In the data rows, the value 128 means zero.
Every row has a hidden score. In each pair, how much higher is the second row's than the first's? 10 means about the same, 20 much higher and 0 much lower. The score is a weighted sum of the row's numbers plus the product of two more (or one squared), each taken from its middle value.
[ 81 203 140 121 129 174 169 151 153 162 166 156 177 104 150  65 106 122]
[142 122 101 127 137 132  92 137 153  91 113 104 101 176 115 170 169 136]: 17
[135 125 148 119 169 130 120 128  94  91 125 114 148 153 132 150 117  99]
[147 109  76 132 111  91 136 123 140 147  91 135 126  80 139 126 167 127]: 9
[122  93 136 130 139  74 150 133  92 125 122 142 164  90 148 131 151 108]
[120 122 105 121 127 116  70 154 164  87  90 137 103 185 151 157 142 146]: 11
[117 101 166 100 146 129 127 148  97 102 148 131 122 194 108 137  71 129]
[168 136  77 117 159  95  83 125 194 114  68 151  69 189 172 175 106 138]: 6
[123 148 121 117 142  99  75 125 142  76 111 142 133 145 150 145  96 107]
[ 99  91 123 115 107 170 157  91  92 130  99 118  77 189  86  90 197 144]: 13
[182 151  84 125 125 101 133 140 148 157 140  89 121 105  95 129 141 111]
[146 112  98 148  98 128  82 119 147 129  95 135 109 101 126 165 135 161]: 9
[ 94 140 157 100 103 163 153 187 129 142 206 145 188  93 116 115 103 140]
[116  90 132 115 121 113 135  86  61 124 101 117 122 151 109  94 125 109]: 7
[127 154 127 143 153  83 103  96 164 113  73 139 106 170 170 136  78  98]
[111  96 148 116 137 200 128 152  99  89 115 121 108 210 102 122 131 185]: 9
[144 132 166 116 143  99 124 145 108 109 157 143 169 124 160 141 113 105]
[ 58 142 112 164 180 134 183 127  86 140 130  71 150 121  98 110 141  86]: 7
[144 100 115  80 101  80 122 104  95 141 120 123 124 100 112 111 141 115]
[121 139 126 114  80 134  74 113 142 142 141 144 138 148 144 139 128 158]: 15
[ 95 169 137 154 146 182 206 136 202 110 141 152 114 101 143 105 142 126]
[ 80 123 133 162 141  93 153 126  98 135 110  92 143 112  86 136 146  78]: 15
[110 111 191  78 122 189 191 182 105 167 220 137 213 104 120 119  72 163]
[120  90 163 137  95 186 116  81 112 104 129 149 110 167 112 104 147 155]: 13
[172 101 186 102 131 133 126 111 104  95 164 148 118 142 126 118 100 126]
[ 93 145 155  96 100 162 160 185 123 142 187 164 183  86 117  97 108 155]: 8
[163 138 119 133 119 123 106 150 131 135 130 142 127  90 124 137 137 126]
[185 164 129 141 142 107 109 134 163 139 119 121 125 139 153 124 116 118]: 13
[120 175 117 125 157  86  89 120 136 114 100 135 138 164 171 136  91 101]
[ 69 183 148 111 116 175 175 146 161 152 166 159 172 100 156  70 124 123]: 10
[ 55 184 135 175 154 112 120  70 120  82  86 150 119 172 162  89  91  67]
[122 106 170  65 108 175 192 175 106 153 210 148 176 113  91  98  68 158]: 3
[171 166 121 130 151 126 138 122 161 142 153 117 116 139 144 121  95 126]
[151 199 132 123 142 118 110 114 145 135 129 146 132 139 165  99  66 116]: 9
[ 83 133 148 141  70 198 107 130 112 159 169 125 153 133  98 112 148 187]
[ 97  92 108 119  99 172 154  70  84 129 104 103  94 174  84  99 189 145]: 7
[137 103  53 161 103 108 102 129 161 165  69 108 100  73 117 190 158 163]
[119 112 111 120 157 104 140 116  64 145 124  77 150 135 129 122 150 103]: 9
[136 146  64 119 118 116  69 124 169 105  92 135  89 187 152 157 139 147]
[ 76 195 152 132 114 184 188 120 183 130 163 166 146 104 135  59 111  98]: 10
[162  98 159 121  84 124 123 111 106 130 149 151 119 117 103 115  98 144]
[170  95 159 120 147 118 116  95  82  89 129 128  99 165 112 143 106 130]: 9
[170 142 105 128 169 134 166 156 163 195 141  64 112 131 122 121 126 130]
[124 111 107 117 141 119  69 138 174 107  95 125 108 173 149 171 142 152]: 11
[148  58 123 120  79  84 133  94 111 127  81 176 106  90 135 116 131 131]
[163 111 175 110 111 108 127 108 107  90 177 163 130 126 126 127  96 129]: 15
[151 143 130 133 122 131 127 124 159 135 130 136 144  88 130 133 123 131]
[ 82 157 163 100 106 160 163 173 150 137 177 159 187  89 130  89 106 121]: 8
[124 119 163 116 142 139 118 144  83  98 137 126 125 190 119 147  79 140]
[130 100  87 114 121  86 130 135 136 152  82 133 125  65 131 148 150 138]: 7
[ 97  89 134 118 113 173 157 107  95 123  99 117  84 171 102  99 193 129]
[132 123  88 176 117 136  85 103 146 153 120 103 117 110 130 159 150 166]: 9
[ 93 150 155 107  95 147 113 149 128 177 154 130 175  82 122 102  92 129]
[119  84 147 131 135 173 114 100 108  69 124 123  72 202  93 133 172 163]: 12
[141 142 132 115 145  88  76 137 139  97 111 136 144 158 143 151  99 110]
[ 77 170 149 190 184 142 173  88 119  87 126  97 113 150 123 123 117  75]: 18
[131 102 162 145  76 175 110  84 102 104 136 142 109 164  87 100 147 171]
[ 65 184 139 187 141 104 121  60 122  73  98 158 117 171 147  93  77  81]: 12
[143 100 184 106 142 104 149 143 102 120 174 166 166 125 161 139  94 101]
[124 126 178  82  99 154 138 180 112 154 158 143 174  90 109  96 100 140]: 12
[110 116 119 125 148  99 134 138  75 147  88  99 138 136 118 126 144 111]
[155 160 136 128 151 120 103 122 133 145 139 109 147 112 160 132 128 118]: 10
[130 189 140 126 103 153 133 119 164 159 141 158 123  97 133  80  72 122]
[101  94 178 137 152 104 120 145  78  90 165 137 160 177 131 164  43 133]: 18
[123 152 123 154 133 149 168 157 168 113 154 145 129  94 139 111 155  95]
[176 160 139 114 155 127 125 153 138 132 131 123 130 125 148 138 126 101]: 11
[107 127 156  88  96 167 170 196 133 138 195 152 185 104 134 107 120 121]
[133  83 151 128 107 179 119 108 124  73  99 134  65 207  81 128 166 141]: 14
[131  93  91 123 115 142 147 120 126 139  90  95  97 160  89 134 208 132]
[177 113 186 114 127 135 125 107  98 107 158 152 130 143 125 123 104 129]: 4
[ 95 158 138 171 165 111 132 112 107  82 125 117 114 147 139 141 132  90]
[138 186 151 111 118 127 108 106 162 145 123 156 133 137 163  92  74 111]: 4
[131 129 117 123 172 103 135 162  92 158  98  73 133 130 116 137 146 101]
[117 179 128 115 113 147 137 129 152 160 123 149 140  89 147  75  78 119]: 3
[129 111 135 166  59 157  93  86 137 110 103 148 122 106 110 144 164 156]
[135 182 124 119  93 147 141 114 166 161 143 143 133 110 127  73  86 124]: 1
[115 112 168 152 167  79 107 128  82  79 116 145 138 138 133 170 110  93]
[149 120 129 116 106 116 114 130 118 129 125 144 144 110 137 128 111 144]: 7
[162 132 127 136  94 122 105 121 139 117 134 141 129  80 131 122 123 131]
[109 102 125 118 123  76 143 145 108 136 130 140 159  99 147 112 156 111]: 7
[133  83 103 112 103  78 127  99 115 122  57 172 120  60 140 131 136 107]
[124 182 128 122 128 122  99 130 133 148 160 134 175 133 175  94  95 117]: 10
[114 131 177  92 147 124 141 163 100 127 185 151 193 134 146 121  91 129]
[160 143 150 125 125 117 115 135 116 131 152 128 145 132 145 123 139 110]: 17
[109  96  67 158  83 115 107  95 141 142  51 146 101  93 132 155 187 177]
[136 176 132 108 122 131 101 135 122 135 161 135 167 142 155 100  97 116]: 6
[152 111  86 136 115  99 138 148 162 155 100 111 118  66 125 154 151 132]
[128 120  89 136 128 135 184 157 190 128 112 129  96  72 117 122 172 122]: 8
[ 92 146 112 129  72 174  77 119 104 161 146 129 167  95 132 108 134 173]
[108 166 153 153 156 135 138 136 140 113 156 121 155 119 164 109 139  97]: 12
[146 168 118 150 202 114 135 142 148 125 112  87 101 167 139 151 103 112]
[134 121  85 162 101 121  74 123 148 133  96 132 109 101 129 170 141 169]: 11
[186 162 137 114 137 117 108 137 144 121 152 113 135 126 137 121 115 112]
[103 112  88 126 146 141 189 162 169 133 116 135 128  66 140 129 167 127]: 7
[135  90 155 112 123 103 152 102  70 141 118 109 112 145 103 103 126  98]
[147  98 186  83 142 113 142 127  86  85 185 153 149 123 149 134  95 129]: 8
[ 85 144 108 124 155 133 177 137 115 140 147  96 136 100 114 101 168 106]
[122 124 131 105 128 126 144 166 154  79 153 161 155  78 149 133 157 123]: 10
[159 153  89 105  94 120  77 111 185 142 121 158  93 148 166 127  93 154]
[ 71 168 141 121 122 174 163 148 158 155 155 163 175  88 149  76 125 130]: 9
[ 86 164 101 140  79 146  80 114 118 184 135 139 168 118 128 122 107 162]
[166 125  74 101 128  86  65 121 208  99  74 169  61 175 153 177  95 148]: 7
[133 136 161 120 147 123 127 123 127 110 177 137 157 105 156 142 125 100]
[152 123 110 146 112 133  79 106 141 129 128 128 124 134 133 148 159 155]: 11
[163 137 146 111 149 111 101 133 123 125 152 127 143 119 142 147 117 129]
[153 120  62 127 143 132 175 154 174 167 122  98  87  86 106 142 117 143]: 4
[144  85 103 130  84  73 116 123 147 135  88 160 117  82 128 143 173 116]
[133 129 145 121 124  98  98 143 131  87 118 135 130 162 129 153  96 117]: 11
[123 104 184  74 144 143 142 170  78 126 202 144 170 128 136 117  75 125]
[123 117 133 114 132 150  92 134 146  81 105 131 113 179 124 149 138 155]: 16
[128 180 116 133 157  91 111 101 152 116  89 145  97 175 166 121  74  86]
[125 146 126 126  95 156  75 134 123 146 127 143 150 147 150 129 136 158]: 12
[119  92 126 113 123  85 156 150 102 129 121 144 158  93 138 118 158 115]
[174 141  96 140 146 125  84 112 171 158 139  89 112 148 150 157 118 163]: 9
[103 145 123 135 162 157 208 147 156 150 139  91  91 124  96  90 133 120]
[132 140 131 124 107 155  68 142 141 159 124 134 137 151 135 131 129 144]: 12
[154  86 170 101 126 129 168 152 130 112 173 173 149  96 138 133 107 139]
[160 124  61 150 119 111 153 133 155 153  80 124 116  75 119 138 147 136]: 12
[152 197 135 126 102 120 133 121 160 140 122 153 121 139 155  82  64 106]
[110 155 111 137 152  82  70 112 140 109 114 120 128 167 174 130  93 111]: 6
[ 79 159 167 116 132 122 123 138 124 121 183 137 205 113 154 117  96 106]
[115 103  78 109 149 136 143 165 137 150  92  76 111 142 103 156 200 151]: 19
[154 123 122 136 111 133  76 125 141 123 119 125 103 134 122 149 170 145]
[120 165 132 143 142 200 193 137 192 110 147 149  94 112 134 103 146 122]: 6
[ 67 105 185 138  77 246 140 109  71 162 163 140 156 145  74  98 110 205]
[134  99 134 110 103  96 152  70  73 132 146 103 107 155  89  99 134 110]: 14
[136 111  77 115 150 140 121 168 120 153  94  76 115 151 105 146 185 138]
[169 117 149 112 126 113  95 120 110 114 161 127 139 126 139 127 126 131]: 5
[146 170 122 131 139  86 103 100 163  81  77 165  80 170 141 116  87  83]
[ 92  93 181 112 173  93 134 159  61  95 159 143 175 167 139 176  64 121]: 10
[155 152  98 125 170 143 183 158 150 174 147  62 111 117 104 124 118 114]
[123 142 102 129 177 125 174 146 126 162 129  42 143 135 101 132 142 112]: 13
[109 118 177 101  86 218 122 111 101 132 183 137 121 191  90  87 119 188]
[132 189 140 101 132 122 129 127 165 145 130 151 129 132 167  94  67 102]: 7
[120 167 130 142 153 183 194 133 192 125 160 139 106 101 131 101 139 111]
[152 105  93 128 116  95 135 143 153 148  80 142 118  71 141 142 159 115]: 13
[ 90 127 151 146 156  95 110 130  68  72 142 127 153 135 132 166 115  97]
[133 185 139 112 118 118 116 104 156 140 127 149 128 141 157  85  70 104]: 4
[109 136 108 135 151 129 183 147 131 145 145  99 139  90 120  99 166 113]
[106 105  95 126 126 121 197 155 184 139 112 137 119  82 125 137 180 133]: 13
[ 99 101 177 107  78 216 130 103  91 138 153 137 121 169  69  87 111 178]
[159 127  70 139 154 128 102 133 170 102 107  95  72 164 131 179 163 156]: 11
[ 91 134 145 131 148  82 107 121 107  69  99 162 160 148 161 143 103 103]
[ 64 128 128 136 164  95 142 128  67 132 134  76 171 108 104 136 143  97]: 13
[152 176 143 110  98 103 105 128 138 134 157 141 144 121 143 104  87 102]
[162 119  81 132 113 104 152 140 181 150  99 106 108  69 116 153 140 119]: 10
[137 116 123 139 139 163 100 139 130 114 111 108 111 186 124 155 173 142]
[146  88 142  99  99  99 131  85  82 137 130 137 119 122 122 105 127 125]: 4
[ 96  70  85 176  66 125 104  69 128 137  61 157 104  93 120 151 186 161]
[ 86  69 114 170  36 154 124  20 106 129  55 184  90 124 113 103 171 153]: 9
[143 170 135 115 103 125  98 143 120 125 155 147 156 129 130 114 101 123]
[ 83  74 152 144 149  60 140  92  43 130 121 121 143 142 121 123 110  90]: 7
[112 107 127 166  66 169  82  82 117 117 114 163 107 122  96 142 159 161]
[122  82 165  92 128 128 124 132 103  87 147 135 113 191  87 146  79 156]: 9
[118  95 137 131 111 171 125  95 115  88 134 122  70 213  92 124 170 165]
[128 102 182 105 136 130 126 132 102 109 147 133 118 185  99 138  67 120]: 10
[180 100 182 124 111 134 130 110 105 123 164 135 118 157 134 124 108 128]
[122 164 113 139 141  78  85 132 142 100  76 145 124 152 157 149  97  96]: 10
[137 178 119 118  95 147 155 103 168 148 141 153 126  92 119  84  78 134]
[ 93 129 181 100 132 122 118 168 106 119 177 158 189 120 159 119  95 132]: 11
[151 162 125 152 156 149 155 133 167 152 129 117 120 103 148 138 106 125]
[149 105 122 125 112  87 128 119 107 138 112 129 134 104 123 120 144 118]: 13
[107 175 159 142 126 130 111 141 113 124 150 155 186 108 153 117 107 103]
[ 81 107 166 141  38 237 132  85  93 153 156 145 131 147  46  72 115 194]: 11
[ 81 186 149 180 143 104 132  57 138  76  92 158 115 162 145  90  79  79]
[181 135  96 137 119 131  81 113 164 134 121 121 105 145 142 161 149 161]: 9
[135 145 166 139 145 127 123 143 129 104 161 153 152 104 145 132 135  97]
[148  91  96 132 100  85 129 117 123 147  78 159 115  83 135 125 156 129]: 7
[123 124 166 113 109 193  91 141 111 138 156 140 143 151 136 139 118 164]
[158 137  85 123 166 128  94 143 167 122 115 101  95 177 149 184 172 147]: 15
[ 69 177 135 167 157  89 110  94 106  90 106 148 152 144 172 131 100  80]
[101 123 153 148 168  89 112 117  73  80 152 120 150 140 141 175 116 109]: 12
[151 148 125 132 123 132 134 154 163 126 103 145 119  88 134 138 138 118]
[122  91 109 118 112  81 162 152 156 129 100 171 108  75 157 138 183 107]: 9
[174 145 148 128 140 108 100 136 130 117 134 121 141 111 145 128 123 111]
[ 77 164 144 177 184 120 132 135 106  85 138 102 128 145 143 136 136  86]: 12
[ 87 165 134 182 171 108 121 110 100  69 120 121 143 140 143 133 120  91]
[170 139 102 111 151 114 150 148 139 161 144  82 123 106 111 130 143 112]: 8
[108 142 191  99 137 128 120 166 106 132 192 148 191 113 151 134  75 123]
[ 54 177 144 128 108 197 190 127 173 127 139 180 128 106 135  39 108 115]: 6
[129 128 116 126 167 100 152 161 107 162 108  73 132 135 103 138 165  94]
[ 64 138 120 140 174 128 189 138  73 129 113  73 154 118  90 122 142  97]: 5
[130 163 110 127  97 120  69 116 153 161 126 139 151 146 163 125 119 160]
[ 88 150 143  89  87 151 158 176 158 134 171 170 170  94 112  85 123 129]: 7
[106 139 166  85 129 165 159 216 134 150 196 160 186  86 127 108 106 130]
[140 123  61 120 160 148 142 174 148 178 123  43 102 153  95 160 190 153]: 18
[136 153 128 114 147  77  87 136 160  85  82 140 107 154 152 145  82 103]
[163 143 115 142 127 135 119 137 166 129 127 138 123 100 148 134 121 122]: 9
[ 72 191 141 120 104 182 175 131 165 147 181 155 167  94 146  56 115 111]
[140 136  82 118 140 104  85 161 178 117  65 143  88 179 157 178 142 146]: 15
[ 75 174 134 169 154 110  90  99 117  75 119 154 139 148 157 133  93  79]
[151 124 157 129 168 113 104 120 105 108 127 107 132 164 128 181 123 115]: 10
[108 123 158 138 150  81  99 148  84  85 121 143 162 158 135 160  82  98]
[ 98  54 122 163  48 132 126  55 104 115  44 192  73 129 109 107 179 150]: 6
[145  97 147 118 110 119 131 136 159 107 157 168 142  83 136 135 126 140]
[189 145 105 143 161 132 112 142 177 171 140  86  99 142 164 170 123 150]: 10
[115 120  96 136 145 129 192 149 179 133 114 125 113  70 131 130 180 116]
[145 162 125 129 159  70  95 120 171 106  77 149  90 166 163 123  78  91]: 8
[140 146 107 107 115 123  73 127 155 140 106 141 149 143 153 127  98 158]
[ 82 154 152 153 153  82  99 127 100  84 130 145 171 150 160 162 101  96]: 17
[125 108 127 167 100 160  99  80 113 131 115 153 127 119 121 145 163 170]
[138 116 103 124 160 126  99 149 143 120 116  91 105 165 141 170 177 144]: 13
[137 143  88 119 198 137 206 171 141 171 142  31 111 137  68 130 133 119]
[138 149 101 127 177 121 153 166 115 158 126  50 123 135  96 154 150 116]: 15
[131 169 117 134 116  89 106 100 175  86  81 155  75 176 149 114  78  89]
[131 135 103 146 153 138  70 148 151 122 117  93 108 173 154 173 181 148]: 10
[166 134 125 144 137 133 153 120 175 138 127 121 105 109 121 133  90 137]
[156 140 136 118 144 118 102 139 118 108 141 123 146 107 151 144 121 119]: 11
[165 134  94 114 146 112 152 161 129 156 113  86 129 105 125 115 152 121]
[ 88 114 163 140  79 239 120 110  71 168 163 132 151 162  67  79 124 199]: 4
[169 135 146 103 131 129 101 129 113 119 160 116 152 121 137 130 111 131]
[160 156 117 157 185 140 155 118 149 110 120  82  93 169 121 143 102  97]: 12
[ 70 161 140 173 146  92  99  98 115  58  92 156 143 144 145 131  97  78]
[115 131 128 118 123 144 147 177 171 108 150 162 145  80 143 118 151 111]: 6
[ 92  83 124 131  91 160 151  98 127 138  86 116  73 192  80 101 187 131]
[ 70 157 158 168 140 106  99  97 129  73 102 160 138 151 159 125 100  90]: 10
[129  90  55 156 110  96 111 131 163 164  63 112 100  83 131 178 164 157]
[170 104 113 108  99  87 128 117 105 128 117 131 123  98 115 105 146 101]: 10
[104 147 122 128 104 159  73 123 120 142 124 138 153 150 151 123 133 179]
[165 133  96 123 156 124  91 157 181 112  97 100  73 177 137 172 160 144]: 13
[ 74  75 159 131 139  71 149  89  41 124 127 116 170 116 118 124 104 103]
[147 117 149 114 115 134 125 129 129 131 145 142 130  95 130 139 126 132]: 11
[124  98 121 147  92 134 102  85 110 146 104 126 122 126 136 127 181 147]
[156 119  69 127 130  93 152 145 171 163  82 121 108  79 125 144 141 148]: 6
[103  88 141 137  68 159 132  40  94 145 104 142  95 159 123 101 167 144]
[ 99 142 154 131 103 192 101 108 117 148 163 122 149 151 138 103 143 161]: 10
[ 76 186 145 124  90 183 183 112 182 133 152 179 134 105 122  45  91 115]
[102  98 116 155  74 166  95  80 117 119 108 154 120 117 120 117 176 168]: 13
[113 102 140 125 119 187 104 123 134  91 127 129  83 215  91 129 131 165]
[166 165 119 126 136 114 111 112 142 127 161 115 127 123 134 126 118 116]: 8
[ 81 196 130 132 100 148 151  78 145  89 140 164 129 129 136  47  92  90]
[157 131 157 124 115 119  99 118 113 128 155 130 142 135 147 123 121 115]: 15
[126 119 126 118 151 115 136 116  76 156 113  87 141 140 111 124 133 110]
[ 76 170 136 181 182 149 164  95 125  76 134 108 105 156 115 116 105  82]: 15
[150  96 181 141 168 119 129 133  78  97 112 129 116 173 121 142  98 118]
[165 122 152 130 148 104 103 124 106  93 120 123 112 154 132 153 100 124]: 14
[132  81 129 128  87  94 133  78 102 133  84 169 111  93 136 105 138 113]
[164 138 113 119 164 135 190 165 153 180 130  58 110 116 106 129 129 129]: 15
[ 71  89 186 125  74 239 141 126  92 152 153 143 135 152  71  90 116 189]
[184 135  88 135 187 122 102 164 181 120  89  97  70 171 148 201 130 138]: 13
[110  87 134 116 112 116 155  88  70 132 111 117 114 153  91 102 137 118]
[147  97 174 121 101 155 144 107 106 129 144 167 130 106 116 129 100 146]: 8
[136 126 101 137 162 136 104 155 157 119 114  93 102 178 151 187 171 152]
[120 158 133  98 114 144 119 157 120 150 143 148 179  84 123 111 100 146]: 3
[117 146 121 147 152 166 213 137 153 157 159  72  93 130 100  85 160 104]
[102  86 133 138 121  61 134  87  46 123 129 127 139 137 121 133 118 103]: 10
[173 134 153 118 116 113  99 115 116 109 145 141 127 127 134 133 121 117]
[ 65 125 130 154 163 103 168 122  75 129 123  84 167 107 122 119 156  74]: 9
[133 121  80 125 126 123 107 128 132 171 100 104 123 105 128 140 193 148]
[151 119  68 125 129 133 185 150 183 168  96  94  93  81  96 131 130 148]: 5
[127  81  67 157  76 103  97 113 140 136  34 140 107  67 119 159 183 158]
[143  94  77 120 136  88 146 165 163 157  73 121  97  84 116 141 156 146]: 6
[180 172 113 135 165 140 148 116 147 134 161 112 116 128 147 123  97 119]
[ 98 186 153 143 117 132 130 121 145 116 149 168 162 124 155  76 104 108]: 11
[153 118 145 134  95 140 114 139 133 118 130 155 138  98 126 131 130 130]
[154 101 101 124 110  79 129 118 158 146  78 143 106  70 120 153 149 131]: 10
[153 128  96 103 138 101 140 151 142 151 141  85 126 100  95 138 147 121]
[100 124 161 137 161  89  93 124  70  75 125 140 170 136 135 164  75 104]: 12
[114  76 175 123 157  89 119 112  57  76 153 141 143 153 135 157  90 119]
[ 96 144 155  87  91 178 157 188 140 133 202 157 182  94 120 117 120 145]: 10
[139 120  99 137 122 151 100 130 146  94 103 110  79 187 116 149 167 151]
[ 89 167 146 187 190 118 122 123 114  94 137 108 133 140 137 138 128  85]: 9
[107 163 146 138 149 143 136 127 134 112 181 121 143 127 146 109 139 102]
[160  80 164 110  84  85 136  76 101 148 126 137 109 123 116  80 130 117]: 10
[140 186 135 125 129 117 102 126 129 161 144 130 170 130 168  95  87 122]
[102 109 152 156 155 100 112 119  74  82 134 122 153 134 135 160 113 111]: 15
[144 103 144 121 112 131 153 166 154 117 165 164 140  92 149 139 150 122]
[123  95 138 132 121 101 146  75  68 134 125 101 118 154 106 103 118 104]: 10
[135 119  99 148  79 143  81  90 139 131 122 139 123 113 116 161 158 178]
[105  93 121 161  72 167  79  84 113 118 114 143 131 116 114 153 164 180]: 10
[153  86 164 102 105 135 136 105 105 122 149 161 125 106 113 118 101 143]
[109  80 151 110 110 193 130 122 129  90 136 124  92 210  97 127 126 189]: 14
[148 135  97 118 167  98 135 152 125 162 129  53 113 131  86 143 140 116]
[133 135  96 131 192 144 192 168 134 175 137  22 102 132  89 126 125 123]: 8
[133 120 106 132 159 130  86 135 145 106 106 104 106 164 137 179 163 149]
[126 145 147 142 161 139 139 133 127 102 148 133 140 112 153 106 140  99]: 6
[119 100 133 121 143 101 134 133  81 149 110  95 140 130 124 123 146 108]
[126 105 163 141  88 186 108  80 106 128 152 123  91 184  90 108 157 168]: 13
[154 122 137 126 153 104 103 118 103  87 126 127 126 162 131 142 120 116]
[140  80 157 109 112  91 126  93  70 155 105 148 137 112 145 105 123 117]: 7
[158  87 157 111 102  88 124  83  95 132 110 142 114 134 124 104 129 118]
[ 77 181 151 107 102 169 172 149 154 141 165 151 161  87 143  66 124 102]: 10
[157 119  71 124 100 119 104 128 138 154  98 100 117 111 129 148 187 140]
[138 122 122 119 109 110 111 136 156 114 131 158 125  75 123 152 125 114]: 5
[169 123 157 103 126 122 111 128 103 105 154 120 156 129 137 120 135 130]
[ 50 140 125 174 202 174 224 128  99 162 139  33 140 140  92  95 135 112]: 8
[141  98 111 135 118 147 100 118 144  88  95 120  77 200  97 148 165 157]
[138 120  90 176  83 132  90  97 164 123 107 141  90 114 111 166 146 161]: 12
[110 118 164 148 159  84 108 108  87  85 138 129 139 143 142 147 125  85]
[126 114 190  92 124 168 138 147  90 156 207 119 164 154 113  99  59 164]: 5
[170 122  76 121 154 116 102 159 178 108 106 101  78 169 122 183 165 151]
[ 95 135 125 144  66 164  77 121 130 160 127 137 155  99  97 133 135 167]: 11
[140 125 121 126 120 122 128 140 142 127 119 141 150  90 148 130 140 137]
[157  78 180  94 119 118 158 157 120 117 169 175 135  98 149 133 115 141]: 7
[169 126  63 103 181 153 161 179 172 186 127  27  69 164  89 177 145 154]
[136 123 200 102 115 126 139 155  99 140 219 142 151 140 124 118  62 137]: 12
[119  64 122 126  68  88 138  92 121 121  71 175 111  86 127 117 146 125]
[167 143 122 125 127 127 117 127 154 119 137 138 117  86 126 133 121 119]: 9
